rotation steps, each row followed by its count of steps
The counts run from 0 to 1029.
[ 0.43 -0.56  1.11 -1.15  0.29 -1.17 -0.33 -2.67  4.77  1.69 -0.04  0.21
 -0.68  1.32 -1.87  0.47  0.90 -2.11  2.06  1.39  1.63 -0.71 -0.46 -0.92
 -0.84  0.62  0.94 -1.95 -2.25  0.04  0.38  1.01  3.13 -1.42 -1.03 -1.07
  1.12  0.68  2.48  1.52 -2.28]  54
[-1.62  1.00  1.43 -1.94  0.27 -0.62  0.76 -1.78  2.82  1.35  0.16 -0.48
 -1.18  0.55 -2.15 -2.50 -1.27 -2.28  0.84  3.03  0.43 -0.58  1.46  0.67
 -1.60 -0.77  2.06  0.93 -0.81 -3.40  0.92 -0.20  2.73 -1.46 -1.55 -1.01
  0.41  0.99 -0.51  0.89 -1.73]  770
[ 2.32  2.28 -0.46  0.00 -2.26 -2.13  0.58 -1.65  0.64 -0.63  0.49 -0.36
  0.56  0.66 -1.89 -1.75  0.43 -2.74 -1.80  2.72 -1.69 -0.39 -1.98 -1.61
 -1.15 -0.10 -0.91 -3.13 -1.73  0.24  0.32  2.61  1.13 -1.57 -1.90 -0.19
 -1.11 -0.13  1.08  0.55 -0.97]  723
[-0.20 -1.07  2.38  0.02 -0.10 -1.34 -1.24 -2.57  2.46  0.41  0.19  0.07
 -2.65 -0.53  0.22 -2.01 -1.17 -0.75 -0.99  2.44  0.64  0.37 -0.88  0.09
 -1.44 -1.61  1.03 -1.56 -1.44 -1.09 -0.37  2.37  3.03 -2.16 -3.52 -0.99
  0.59 -0.94  0.73  1.34 -2.22]  335
[ 1.41  1.40  1.81 -1.92  0.21 -1.88 -0.51 -1.30  1.62  0.88  0.92  1.13
 -0.94  1.33 -4.11 -0.68 -1.01 -2.51  0.71 -0.34  0.24 -1.00 -0.40 -1.88
 -0.52  0.84 -0.13 -1.50 -2.97 -1.59  2.93  0.94  1.73 -0.57 -1.97  1.62
 -1.47  0.88 -0.35 -0.34 -0.12]  409
[ 0.15  1.99  0.21 -0.16  0.74 -1.27  1.56 -2.14  2.34  0.80  0.49 -2.56
 -2.57  0.44 -2.92 -1.52 -0.54 -3.29 -0.55  1.99  0.09  0.67 -0.17 -1.36
 -1.81  0.89  1.79 -0.92 -0.93 -0.74  2.10  1.26  1.74 -2.21 -1.81  1.90
  0.06  1.18  0.27 -0.16 -1.40]  244
[ 0.76 -0.44  0.11 -0.67 -0.87 -1.40 -1.14 -2.73  3.10  0.65  0.63 -1.34
  0.47  3.11 -1.18  0.17  1.54 -2.63  1.54  1.64  0.47 -0.54  0.72 -1.46
 -1.98  1.01  0.47 -2.35 -1.16  0.67  0.17  0.48  2.69 -1.58 -0.30 -0.47
  1.48  0.02  2.26  2.16 -3.12]  49
[ 2.87  0.00  0.64 -1.72 -2.60 -0.03  0.68 -1.07 -0.80  0.09  0.93 -0.62
  0.08  3.09 -1.79 -1.11  1.40 -1.86 -1.09  1.49 -0.63 -1.09 -0.19 -0.79
 -3.03  1.60 -1.07 -1.81 -1.03 -0.02  2.07  1.45  3.07 -1.28 -1.40 -0.98
 -0.86  1.36  0.05  1.12 -1.60]  1024
[ 0.27  0.01  0.38  1.11 -3.15 -2.12  0.32  1.00  0.71  1.37 -0.27 -0.09
  2.15 -0.05  0.23 -2.46 -0.81 -2.02 -1.75  4.51  0.23 -0.69 -1.66  0.41
 -2.20 -0.78  0.86 -1.34 -1.12 -0.07  0.36  0.29  2.07 -1.58 -1.48 -0.98
 -0.58 -0.43 -0.81  2.28 -1.36]  461
[-1.70  1.90  0.28 -0.96 -1.19 -0.18  0.01 -0.51  1.83 -0.47  0.79 -1.21
  0.14  0.45 -1.70 -2.66  0.13 -3.59  0.98  3.30 -0.50 -1.27  0.36  0.08
 -1.88  0.23  1.39 -0.40 -0.79 -1.89  1.69 -0.59  2.30 -2.05 -0.53 -1.82
  1.20  2.06 -0.72  0.89 -2.12]  772
[-0.42 -1.51  3.71 -1.24 -0.98 -1.83 -1.21 -1.13  2.13  1.18 -0.39  1.13
  2.30  1.85 -1.85 -1.27 -1.41 -0.33  0.78  1.65 -0.45  0.21  1.39 -0.53
 -0.17 -1.65 -0.22 -1.29 -2.10 -1.64  0.50  0.76  2.74  0.04 -2.00  0.60
 -0.59 -1.48 -0.26  2.72 -1.79]  310
[-2.76 -1.52  2.34 -0.68 -2.04 -1.13 -2.10  0.85  2.06  0.84  0.26  1.65
  0.51  1.18 -0.89 -1.38 -2.06 -1.12 -0.21  3.22  1.21 -1.54 -0.56  0.52
  0.23 -0.41  1.28  1.13 -2.38 -0.28  2.11  1.24  2.34  0.23 -1.62 -0.10
 -1.34  2.30 -2.55  1.68  0.14]  793
[-1.03 -0.34  1.79  0.92 -1.22 -3.41 -0.06 -0.28  4.14  2.62 -1.07 -0.51
  0.12  0.63 -1.63 -1.66 -2.13 -0.84 -0.43  2.64  0.71  0.14 -0.16  0.27
 -1.07 -1.07  0.63 -0.73 -1.26 -1.40  0.21  0.61  0.86 -0.84 -1.67  1.00
 -2.08 -1.77 -0.36  2.73 -1.33]  451
[-0.05 -1.08  1.46 -1.47 -0.46 -2.68  0.83 -1.36  0.26 -0.34  0.82  0.53
  1.08  0.23 -3.51 -1.85 -2.14 -0.78  0.69  3.13 -0.78  0.28 -1.14  1.34
 -0.11 -2.11 -0.41 -0.31 -1.56 -2.76  0.62  1.86  2.35 -0.52 -3.12 -0.21
 -0.82 -0.85  0.18  2.61 -1.28]  604
[-0.11 -1.50  0.62 -0.52 -2.70 -0.29  1.05 -1.05  1.53  1.75 -0.41 -2.24
 -1.11  1.14 -1.14  1.29 -0.56 -0.69 -0.24  2.58  0.96 -0.13 -1.94 -0.33
 -1.25  1.33  1.32  0.14 -2.73 -0.02  0.90  1.69  3.69 -1.34 -2.31 -0.89
 -1.86  1.72  0.04  2.10 -0.89]  70
[ 1.35 -1.46  3.16  0.26  0.67 -1.99 -0.73 -2.06  2.82  1.80 -0.51 -0.65
  0.09  1.58 -0.49 -0.27 -0.40 -1.08 -1.61  1.33  0.58  0.42  0.34 -1.29
 -0.08 -1.01  1.65 -1.78 -2.28  1.46  0.51  1.89  2.07 -0.95 -2.50  2.97
 -0.45 -1.77  0.71  0.93 -1.33]  837
[ 1.78 -0.09  2.08  0.86 -1.01 -2.37 -2.30 -1.46  1.61  0.09  0.57  0.44
  1.04  2.19 -0.11 -1.38  0.93 -1.64 -0.78  1.90 -0.36 -0.23  0.18 -2.39
 -1.00  0.17  0.11 -4.12 -1.64  2.57  1.04  1.73  1.32 -0.67 -0.64  2.92
  0.65 -0.27  1.21  1.64 -1.89]  833
[-0.06  0.42  2.66 -1.96 -1.67 -0.46 -0.34  0.09  0.97  1.80 -0.58  0.51
  2.80  1.82 -1.26 -0.35 -2.39 -2.07 -0.99  2.39 -1.14 -1.58  0.69 -1.36
  0.63 -1.67  0.63 -0.20 -2.69 -1.84 -0.25  0.49  2.85 -0.50 -2.63 -0.96
 -1.37 -0.26 -1.84  1.98 -0.89]  297
[ 0.53 -1.36  1.55  0.13  0.84 -0.50  0.90 -2.04  3.12  1.69 -0.65 -1.17
 -1.86  1.84 -1.29 -1.38 -0.03 -0.97 -1.50  4.12  1.62 -0.67 -0.68  0.70
  0.03  0.35  2.46  1.34 -1.34  1.24  0.92  2.59  1.67 -0.50 -1.60  1.99
 -0.83  1.02 -0.21  1.54 -0.61]  365
[ 1.25  0.11  2.24 -2.08 -0.63 -1.81 -0.52 -0.64  0.98  1.44 -0.07 -0.52
 -0.60  2.59 -2.48  0.24 -2.57 -1.92  0.07  0.23  0.12 -0.35  0.45 -2.12
 -0.80 -0.07 -0.15 -0.09 -2.72 -1.82  2.34  1.03  2.49 -0.37 -3.03  1.64
 -2.79 -0.65 -1.25  0.56 -0.20]  414
[ 1.20  1.11  0.56 -0.16 -2.03 -3.08  0.14 -0.69  1.61  1.98  0.49 -0.18
  2.48  1.20 -2.77  0.06  1.22 -3.43  1.12  1.79 -0.16 -0.10 -0.88 -1.40
 -1.29  1.44 -0.10 -2.74 -1.59  0.93  0.91 -0.89  1.60 -0.95  0.34  1.92
 -0.49 -0.23  1.09  2.87 -1.27]  570
[-1.72 -2.60  0.95 -1.99 -2.01 -1.44 -1.24 -1.12  1.54 -0.13  0.60  0.07
  0.21  3.00 -0.54 -1.40  0.78 -2.94 -1.44  0.00  0.57 -1.64 -0.26 -0.98
 -0.69  0.68  1.24 -0.46 -2.40  2.15  1.95  3.02  2.48 -1.16 -2.43  0.40
 -1.15  0.87 -0.67 -0.15  1.14]  529
[-0.83  1.43  1.46 -1.11  1.32 -2.77 -0.81 -1.03  1.65 -0.06  1.53 -0.32
  1.41  1.11 -2.56 -2.98 -0.81 -3.82  0.16  1.88 -0.89 -0.53  2.04 -1.08
 -1.02 -1.28  1.09 -1.59 -0.10 -1.54  1.42 -0.40  0.97 -1.46 -1.19  2.10
  0.84 -1.03 -0.09  0.82 -1.68]  134
[ 2.28  1.65 -0.66 -0.39 -1.40 -1.94  1.47 -2.48  0.81 -0.49  0.37 -1.35
  1.31  1.51 -2.56 -1.88  0.29 -3.18 -1.28  2.57 -1.94  0.17 -0.61 -1.04
 -1.68 -0.21 -1.32 -2.89 -0.57 -0.46 -0.04  2.20  0.42 -1.39 -1.68  0.58
 -1.06 -0.90  1.59  1.62 -1.76]  729
[-2.43 -1.07  0.46  0.04 -3.59 -3.82  0.13  0.87  2.29  1.20 -0.07  0.06
  2.53 -0.06 -1.33 -2.13 -0.62 -2.45 -0.54  1.06  0.12 -0.24 -1.21 -0.42
 -1.70 -0.59  0.33 -1.60 -1.61 -0.15  0.94  0.99  1.61 -1.73 -1.88 -0.42
 -2.24 -0.80 -0.59  1.82  0.23]  443
[ 0.42  0.09  0.25 -1.44 -2.06 -1.56 -0.41 -0.98  1.90  2.41 -0.06  0.42
 -1.06  2.03 -0.38 -0.40 -0.89 -3.96 -1.83  0.59  0.66 -1.35 -0.93 -1.92
 -1.94  0.39  1.35  0.54 -2.33  1.64  0.32  1.07  2.51 -0.95 -2.52  0.21
 -2.05 -0.18 -0.60  0.60  1.12]  548
[-0.24  0.71 -0.35 -1.89 -2.85 -1.15  1.15 -0.54  1.64  2.64 -0.25 -1.34
  1.95  1.79 -0.87  0.34  0.37 -4.16 -0.98  1.47 -1.28 -0.25 -0.03 -2.41
 -1.81  1.01  1.79 -1.10 -1.44  1.69 -1.17 -0.14  2.63 -1.67 -1.05  0.01
 -0.77  0.24 -0.27  2.84 -0.78]  559
[ 1.55 -0.35  2.78  0.14  0.46 -2.56 -2.35 -2.54  2.53  0.55  0.51  1.41
  0.11  1.81 -0.95 -1.33 -0.14 -1.68 -0.80  1.77  0.05 -0.14  0.43 -1.74
 -0.30 -0.36  0.29 -2.84 -2.29  1.68  0.46  1.67  1.50 -0.72 -1.44  2.63
  0.27 -1.03  1.69  1.25 -1.50]  832
[-0.80  0.56  0.47 -1.28 -2.00 -0.59  1.41 -0.09  0.20  0.48  0.23 -2.44
  1.39  1.59 -1.33 -2.37 -0.11 -2.80 -0.35  3.47 -0.19 -1.01  1.26  0.20
 -2.96 -0.03  0.96  0.34 -0.47 -2.06  2.12 -0.69  2.60 -2.33 -0.68 -0.86
  0.20  1.19 -1.21  1.39 -2.32]  767
[ 0.63 -1.22  2.29 -0.01 -1.68 -1.06  0.08 -0.17  0.40 -0.86  0.59 -1.08
  2.77  1.91 -0.99 -2.12  1.20 -0.30  0.06  4.89  0.21 -1.07  0.09  0.85
 -0.35 -0.25  1.20 -1.49 -1.29  0.26  1.56  0.74  2.14 -1.41  0.21  1.02
  1.63  1.38  0.22  2.51 -2.41]  485
[-0.68  2.54 -0.16 -1.63 -2.44 -1.86 -0.65 -0.93  1.49 -0.62  0.93 -0.82
  0.34  0.64 -1.43 -1.21 -0.72 -4.13  0.16 -0.03 -1.30 -0.98 -0.11 -2.96
 -1.40  0.20 -0.75 -2.78 -2.10 -1.43  1.68  0.53  2.21 -2.23 -2.28 -1.44
 -0.79  0.64 -0.33  0.34 -0.68]  423
[ 2.63  1.02  1.33  0.22  0.22 -2.01 -2.30 -2.29  3.03  0.66 -0.13 -0.14
 -0.36  3.92  0.54 -1.48 -0.47 -2.28 -1.17  2.45  0.66 -1.87  1.71 -2.12
 -1.30 -0.77  0.33 -2.00 -1.22 -0.36  0.55  0.52  1.29 -1.33 -1.61  0.83
  0.44 -1.03  0.73  0.25 -2.65]  30
[-2.40 -1.95  1.38  0.46 -2.12 -3.33 -1.68 -0.10  0.70  0.25  1.70 -1.91
  2.19  1.41  0.31 -1.95 -0.49 -2.35  0.04  1.87 -0.08  0.48 -0.05 -0.66
 -0.96 -1.58  2.02 -1.58 -0.84  1.07  1.49  0.30  2.48 -1.80 -0.70  1.80
  0.62 -0.53 -0.31  2.19 -1.17]  957
[ 1.23  0.07  0.89 -0.44 -3.34 -1.98  1.76  0.43 -1.02  0.50 -0.42 -2.24
  2.17  0.29 -2.13  0.12 -1.49 -1.19 -0.20  3.17 -0.53  0.39 -1.49 -0.34
 -1.08 -0.77  0.64 -1.08 -1.91 -1.77  1.49  0.35  2.99 -1.32 -1.80  0.37
 -1.46  0.12 -0.56  2.67 -1.94]  590
[ 1.36  0.88  1.01 -0.03 -1.53 -1.25 -2.85 -1.05  1.09  0.63  2.09 -0.16
 -1.07  2.40  0.27 -0.34 -0.58 -3.14  0.41  2.75  1.23 -1.62 -0.32 -1.67
 -2.00  1.02  0.97 -1.19 -1.69  1.20  1.60 -1.41  3.05 -1.16 -0.13  1.17
  1.21  2.13 -0.14  1.37 -1.87]  674
[-0.16 -1.98  1.50 -3.11 -0.95  0.63 -0.98 -2.12 -0.56 -0.96  1.08 -0.12
 -0.94  2.19 -0.33 -1.71 -0.23 -1.72 -1.16  2.12  0.27 -1.11 -0.29 -0.01
 -0.18 -0.84  1.50  1.35 -2.03  0.31  1.72  2.68  3.88 -0.94 -3.01 -0.75
  0.27  1.71 -0.73  0.04 -0.54]  511
[ 1.46 -1.90  0.28 -0.50 -0.56 -2.34  0.10 -2.01  0.61  0.62  0.80  0.08
  1.10  3.24 -0.32 -0.35 -0.51 -2.16 -0.40  4.27  0.41 -1.66 -1.92  0.69
  0.19 -1.69  1.06  1.16 -1.77  1.11 -0.97  1.86  2.52 -0.41 -2.12 -0.06
  0.19 -0.70  0.58  1.77 -0.31]  989
[ 0.04  0.06  2.02 -0.67  0.43 -1.36  2.70 -0.61  3.12  2.19 -1.86 -1.21
  0.61  0.73 -3.26 -2.86 -0.16 -1.30 -0.85  2.10  0.41 -0.47  1.54  0.95
 -1.42 -0.60  1.67  0.07 -0.89 -1.99  2.00  1.85  1.46 -2.09 -1.76  0.94
 -1.45 -1.06 -0.15  0.51 -1.45]  751
